Rows swapped in pairs by one turn or mirror: which row each one swaps with:
z598: 0 9 10 -5 -15 -14 -14 4 -20 0 -8 -18 -8 -6 18 -6 29 5 2 -2 -24 -5 3 -13 19 -5
z418: 5 -8 7 8 -17 -16 -11 12 -10 -6 0 -15 -9 -5 9 0 26 6 -15 24 -30 5 2 -37 -6 -5
z297: -5 -1 6 18 -9 -5 1 33 4 -2 19 -13 -2 15 9 -11 24 -22 -19 14 -18 -3 11 -30 13 -4
z784: 18 -3 -4 -13 -3 -22 -13 11 12 8 11 -8 3 -11 15 -19 37 -31 -7 4 -11 -4 0 -13 -1 -20
z114: 9 11 3 12 -20 2 -20 16 -10 9 -3 -8 4 -9 19 -10 19 1 -9 -1 -20 -7 15 -28 -4 7
z265: 14 0 -4 -15 -4 -25 -10 14 8 5 16 -12 0 -7 13 -21 41 -26 -3 10 -11 -5 7 -11 -3 -23
z451: 9 5 -3 -2 -14 -16 -20 2 -5 14 3 -24 -7 -15 6 -3 14 -15 9 -3 -10 -10 -4 -1 6 -20
z702: 14 -4 1 6 6 -9 -3 18 11 4 16 -26 -7 -13 10 -6 35 -18 -7 6 -2 17 -14 -24 -11 4
z52: 1 2 15 13 -13 3 -20 21 2 17 20 -30 -10 -4 9 15 31 -3 1 12 -32 7 -6 -15 0 -9
z623: -1 -6 5 6 -14 -20 5 24 -18 -17 -3 -6 -8 -14 8 -21 25 -14 -8 -6 -23 -5 -9 -28 2 -12
z915: 6 10 10 -5 -20 -21 10 5 -17 1 31 -11 -20 -17 12 3 26 -3 -7 5 -11 -8 4 1 -3 -9
z848: 9 6 9 -7 -22 -19 7 10 -18 3 25 -7 -18 -17 16 4 20 -4 -4 2 -10 -4 2 1 -6 -5
z316: 0 11 1 -1 -23 -17 -3 11 -19 26 2 -17 -15 -7 12 2 26 3 -6 -3 -29 9 -14 -21 8 -18
z480: -1 8 19 9 -13 10 -17 20 2 14 20 -28 -16 -3 12 12 30 1 -2 10 -30 10 -8 -20 -5 -11
z415: 3 6 -3 19 -5 -9 -16 14 -10 6 16 -10 1 -13 -2 -17 23 -14 -2 10 -14 4 -20 1 -22 -7
z340: -5 13 14 -4 -9 -17 -9 0 -4 4 8 1 -2 -1 2 -14 28 -8 6 -4 -14 -13 9 -17 11 10
z59: 0 3 -17 17 -11 -16 6 20 4 8 6 -3 0 5 6 -21 31 -19 -16 3 -10 -1 -19 -16 10 -10
z838: -2 10 19 12 -11 6 -14 23 1 21 15 -27 -12 -1 13 11 31 -5 1 14 -31 9 -9 -13 -8 -8
z874: -1 11 13 -4 -10 -3 0 20 -4 -1 15 -6 -7 -23 13 10 17 -12 -3 -3 -5 7 6 -34 16 -6
z158: 1 5 -2 12 -12 -21 -13 12 4 1 11 -26 -12 10 7 -17 22 1 -17 21 -2 -3 0 -7 9 -27
z770: 9 8 10 -8 -22 -20 5 13 -15 2 30 -6 -19 -14 18 -1 30 -3 3 6 -13 -5 3 4 0 -6
z552: 16 6 11 -5 -25 -14 11 8 -13 5 28 -5 -19 -18 14 3 25 -2 -6 6 -12 -6 5 1 2 -8
z141: 1 7 14 11 -10 4 -20 21 -2 15 19 -33 -7 0 14 13 33 2 -4 9 -33 6 -4 -22 -4 -9
z161: 0 8 16 9 -13 6 -17 26 1 16 20 -30 -17 1 9 11 32 -5 -4 12 -36 3 -10 -21 -2 -11
z948: 14 8 11 23 -14 -4 -10 7 -8 -3 3 -12 -1 -9 6 -8 28 -18 -17 27 -7 -12 -16 -29 -12 -10
z36: 12 11 11 -4 -24 -14 13 14 -12 3 32 -12 -15 -18 15 1 25 -2 -6 4 -10 -10 0 -1 -5 -12
z697: 13 5 23 16 -11 -20 -5 32 -7 9 13 12 -1 -11 10 -4 26 -12 -11 1 -7 4 -7 -21 -7 -27
z31: 7 0 12 13 -33 -12 -11 32 2 17 10 -7 -8 -8 36 -14 30 0 3 7 -24 5 -3 -13 8 -21
z786: 2 3 4 22 -8 -16 3 17 -1 -2 -2 -15 3 1 16 -21 34 -26 11 12 -7 -8 -20 -7 -9 -11
z880: -6 -7 8 17 -9 -13 1 32 4 -6 14 -16 0 9 13 -10 22 -23 -18 19 -15 -3 11 -32 14 0
z852: 4 18 -12 -7 -24 -13 -12 11 -3 -2 0 -4 1 -19 4 -16 19 -8 -9 -11 -17 5 4 -16 8 -13
z584: -6 -6 7 16 -7 -6 3 31 7 -5 15 -16 0 10 17 -11 20 -22 -22 15 -14 -2 13 -30 13 -3
z705: 21 -18 8 13 -18 -27 7 11 -12 0 6 -7 -4 -13 22 -20 25 -22 -3 3 -10 -3 -6 -7 8 -3
z86: 2 9 15 7 -13 6 -21 21 4 20 13 -28 -12 -2 13 11 33 -5 -2 9 -34 9 -6 -20 -4 -9
z621: 17 1 -2 -13 -1 -20 -11 9 11 15 18 -14 1 -6 19 -22 42 -25 -10 4 -12 -7 10 -18 0 -19
z49: -4 0 6 17 -11 -6 7 30 4 -9 16 -13 -5 12 12 -10 22 -23 -22 17 -14 -2 9 -29 12 -2
z169: 0 8 14 8 -10 3 -21 20 -1 14 18 -32 -17 -6 9 15 29 -2 -8 17 -30 5 -9 -22 -3 -6
z768: 6 -4 26 1 -23 -14 -22 23 -1 2 -2 -25 -4 -11 12 1 30 -10 -14 10 -33 -1 -20 -15 -9 -1
z250: -2 4 12 -5 -16 -20 -17 14 -26 2 5 6 -1 -17 15 -21 18 -15 -16 10 -24 0 1 -27 13 -5
z458: -7 9 18 17 -9 -14 -9 19 4 3 1 -2 6 12 1 -10 13 -21 -13 4 -8 -1 12 -9 3 0
z548: 15 12 5 15 -18 -26 1 3 -9 9 7 -5 -15 -10 11 -17 32 -22 -9 11 -8 15 -22 -15 -12 -5
z210: -3 13 4 11 1 -11 -20 3 -5 15 5 -5 -20 -2 4 -12 32 -12 8 -8 -13 0 -17 -10 -4 -3
z326: -16 -4 6 0 -22 -22 -8 21 -8 7 11 -15 -16 -11 3 -15 22 -10 -14 6 4 -24 -4 -13 -8 -18
z792: 20 -3 -7 -13 -6 -19 -10 13 12 14 12 -13 -1 -8 14 -20 37 -28 -5 8 -10 -7 6 -16 -5 -21
z60: -6 3 5 20 -10 -7 2 31 3 -4 21 -13 2 11 20 -9 23 -22 -16 19 -12 -7 6 -33 12 -3
z551: 6 -2 15 3 -15 -22 3 13 -3 -3 7 -18 2 -14 0 -16 38 -16 10 5 -25 -10 -19 -20 -20 -7
z819: 6 -17 18 7 -14 -8 -12 14 -4 18 11 1 -4 -11 12 -19 50 -1 -10 -9 -15 -2 0 -6 0 -17
z109: -7 -3 7 10 -8 -7 2 32 3 -9 10 -15 2 8 13 -14 24 -20 -23 17 -19 -3 10 -28 16 -4
z757: 7 3 -2 -2 -8 -25 -29 27 1 3 11 -13 -17 -11 7 -13 21 6 -25 -2 -8 -8 -6 -17 -5 0
z428: -3 0 7 20 -7 -4 4 35 6 -1 16 -8 5 6 17 -9 22 -22 -18 14 -16 2 14 -31 9 -4
z51: -2 6 17 9 -11 6 -17 20 3 17 19 -31 -13 -2 12 14 28 -5 -2 12 -31 6 -7 -16 -4 -11
z732: 8 8 5 -7 -21 -21 5 12 -19 10 24 -8 -16 -13 18 4 21 4 -6 -2 -9 -3 10 -2 4 -11
z464: 1 11 3 11 -13 -19 -10 2 -12 19 16 -6 -1 -6 -4 -12 34 2 14 2 -15 11 8 -9 -7 -17
z534: -6 -4 6 16 -10 -5 2 34 8 -5 16 -15 -3 11 16 -15 21 -21 -20 17 -13 -1 11 -33 8 -3
z22: 18 -4 -7 -7 -6 -24 -8 17 13 11 16 -10 0 -9 19 -16 42 -29 -7 8 -7 -6 -10 -14 -4 -24
z652: 14 -1 -4 -12 -6 -20 -11 13 12 10 15 -9 4 -10 18 -20 43 -30 -3 1 -16 -7 5 -13 -2 -20
z930: -4 11 -3 23 -15 0 -17 21 14 9 8 10 1 -1 11 -1 22 -13 6 19 -12 -2 -3 -22 -6 -3
z215: -1 -2 -3 -1 -29 -26 -6 16 -5 -6 15 -6 -6 -20 10 -26 38 -13 -4 20 -16 -11 -13 -26 9 -4

z768 pairs with -> z458
z86 pairs with -> z49
z340 pairs with -> z551
z22 pairs with -> z732
z874 pairs with -> z702
z705 pairs with -> z451

